128 stands for zero in the data rows.
Some points, each followed by its number:
<134 078 167 178 100 167 178 156 089 111 089 134 167 167 145 134> 0
<178 156 122 100 078 145 078 167 167 100 167 178 156 078 145 178> 1
<089 167 111 100 178 122 156 111 134 156 145 089 078 145 111 089> 2
<100 134 156 111 178 089 145 078 111 134 122 078 078 145 122 078> 3
<100 078 145 178 156 178 167 156 089 122 078 145 145 167 145 134> 4
<122 122 078 100 100 100 122 167 167 134 134 145 145 089 100 145> 5
<122 156 078 078 122 145 089 178 178 100 145 178 089 078 122 167> 6
<167 145 122 100 078 089 089 167 167 111 167 178 145 078 134 167> 7
<111 145 089 100 167 178 100 156 145 134 167 145 156 122 145 156> 8
<100 156 122 122 078 100 167 156 178 078 145 167 089 111 145 167> 9
<167 145 100 111 145 145 100 178 156 134 134 167 122 089 111 156> 10
<122 078 156 156 134 134 100 145 078 178 078 100 156 100 078 078> 11
<089 111 178 111 111 078 134 122 134 111 111 122 078 089 100 111> 12
<156 122 089 122 167 178 100 178 122 156 134 167 111 089 089 156> 13
<089 156 078 078 089 089 078 178 178 100 145 178 111 078 111 178> 14
<134 178 078 122 167 156 089 089 145 178 178 078 167 156 134 089> 15
<134 100 156 178 156 156 167 134 100 100 089 134 134 167 156 145> 16
<167 111 167 167 100 156 145 134 111 089 111 167 145 167 167 178> 17
<145 078 167 156 145 134 111 156 078 178 078 111 145 100 078 089> 18
<134 089 167 178 089 167 167 134 078 111 089 134 167 167 156 134> 19
<145 145 122 089 089 089 078 167 178 089 167 178 145 078 122 178> 20
<145 122 178 134 156 100 122 078 089 156 122 089 100 145 122 100> 21
<167 167 122 089 145 111 111 122 156 111 167 145 156 111 167 134> 22
<145 167 089 089 100 089 100 089 156 134 167 111 145 111 145 111> 23
<167 089 167 145 122 111 122 134 089 167 078 100 122 100 078 089> 24
<089 078 167 134 178 111 134 134 089 156 078 100 100 100 078 078> 25
<145 145 156 122 078 122 178 167 134 078 145 178 100 111 156 156> 26
<167 156 089 078 089 078 078 156 178 100 156 178 078 078 122 167> 27
<156 156 089 145 145 167 145 111 122 145 156 111 111 156 134 122> 28
<178 089 167 156 122 145 089 100 078 178 111 089 167 122 111 100> 29
<122 089 122 145 156 156 078 111 111 178 111 089 178 134 078 078> 30
<111 100 122 145 156 134 078 111 122 178 100 089 167 134 078 078> 31
<111 134 100 089 145 100 145 178 178 111 134 156 100 100 100 134> 32
Which two points above are nearest to each new point? Their numbers follow each, nearest first.
<089 089 167 134 167 134 145 145 100 156 078 100 089 100 078 089> 25 18
<122 100 145 167 100 167 145 145 122 089 111 167 145 156 167 178> 17 16
<156 167 078 078 078 078 089 156 167 089 167 178 089 078 134 178> 27 20
<100 156 089 089 134 100 122 100 167 134 167 111 134 111 122 122> 23 22
<145 100 178 156 089 100 167 122 078 122 089 111 122 145 089 111> 24 19
<134 178 134 089 078 078 089 089 156 145 178 100 178 122 145 111> 23 22
<078 111 145 145 178 134 178 134 089 111 089 122 078 134 089 111> 25 3
<167 100 178 156 122 122 167 134 089 134 089 122 089 145 089 111> 24 21
<089 178 078 078 167 089 134 089 167 122 178 100 078 134 134 111> 2 23
<167 178 111 122 178 167 100 078 134 178 178 078 156 156 156 100> 15 28
<078 156 134 111 178 134 145 111 134 167 145 089 134 145 111 078> 2 3
<089 145 078 111 167 167 078 156 167 145 167 145 167 122 145 134> 8 10
<078 145 100 111 100 111 167 156 156 078 134 167 100 111 134 167> 9 32
<178 178 122 111 178 145 111 078 145 178 178 078 156 156 156 100> 15 28
<156 178 089 078 089 078 111 078 178 134 178 100 134 122 156 122> 23 22
<134 178 089 089 122 089 089 089 156 134 178 111 100 111 134 122> 23 22
<111 178 111 111 178 156 145 111 145 167 145 078 078 145 111 089> 2 28
<167 167 111 134 145 156 156 100 111 145 156 111 134 156 134 122> 28 15
<178 167 100 111 078 089 078 111 145 156 178 111 178 122 134 122> 23 22
<111 078 156 134 156 111 134 134 089 156 078 100 100 100 078 078> 25 24
<078 134 145 156 178 167 178 100 134 078 122 134 078 178 178 134> 16 4
<134 134 100 100 100 122 111 178 156 122 134 156 145 089 100 134> 5 10
<078 145 100 122 089 122 167 178 156 078 134 167 111 111 145 156> 9 26
<178 178 100 100 111 111 111 100 167 134 178 111 100 134 134 122> 23 22
<111 178 111 078 111 078 134 078 178 122 178 100 078 111 156 122> 23 22
<178 111 156 134 111 100 089 078 111 167 111 078 167 122 100 100> 29 24
<167 100 122 167 078 145 122 145 122 100 100 167 178 156 167 178> 17 19
<100 178 111 089 078 078 167 156 167 078 145 167 089 111 167 156> 9 26
<100 167 078 100 134 111 100 111 156 145 167 111 111 134 134 111> 23 2
<145 122 178 156 078 122 145 122 111 078 122 156 167 167 178 178> 17 19
<122 134 111 089 145 111 134 167 145 111 134 156 089 089 111 145> 32 10
<134 111 178 122 100 078 111 122 100 122 111 122 078 089 100 100> 12 24
<167 122 156 167 078 134 122 122 100 078 111 156 167 156 178 167> 17 19
<167 078 178 134 100 100 089 145 122 145 100 122 122 089 089 111> 24 18
<089 145 078 111 134 167 078 167 167 167 167 145 178 111 134 134> 8 5
<078 145 078 078 078 100 100 178 167 100 156 178 111 078 122 156> 14 6
<078 134 100 078 134 100 156 178 156 100 134 145 111 100 111 122> 32 5
<178 089 145 156 111 122 156 122 078 134 078 111 122 145 089 111> 24 18
<111 145 111 100 111 134 122 167 167 145 134 156 145 100 100 145> 5 10
<178 100 156 134 078 078 100 122 089 145 111 122 122 078 100 111> 24 29
<078 078 145 134 178 134 134 134 111 156 078 100 078 111 078 078> 25 11
<156 089 167 156 111 122 167 134 078 134 089 111 122 134 100 100> 24 18
<111 078 167 134 167 111 156 134 089 145 078 100 089 100 078 078> 25 24
<111 134 100 122 178 134 100 100 134 167 111 089 078 122 089 089> 2 3
<134 167 100 111 089 078 167 156 178 078 145 167 100 122 156 167> 9 26
<122 100 134 122 089 078 089 134 122 122 100 122 100 089 089 111> 12 24
<178 167 111 145 156 145 178 100 122 134 156 100 122 156 134 122> 28 2
<134 122 156 145 111 089 167 111 122 111 078 122 089 134 089 111> 12 24
<167 167 122 100 089 078 089 078 145 145 178 111 167 122 134 122> 23 22
<078 134 100 100 167 134 122 178 145 134 134 167 089 100 100 134> 32 6
<100 134 156 167 156 167 167 089 122 100 122 134 167 167 178 145> 16 4
<122 134 100 111 134 156 078 145 167 156 167 145 178 111 134 145> 8 10
<178 089 178 145 122 145 078 089 078 178 122 089 167 134 111 100> 29 30
<145 134 111 134 078 134 167 167 145 100 145 167 167 111 145 167> 26 9
<156 167 100 111 156 145 111 078 156 167 178 078 178 156 156 089> 15 23
<089 178 078 089 167 145 100 078 167 178 178 078 178 156 145 089> 15 23
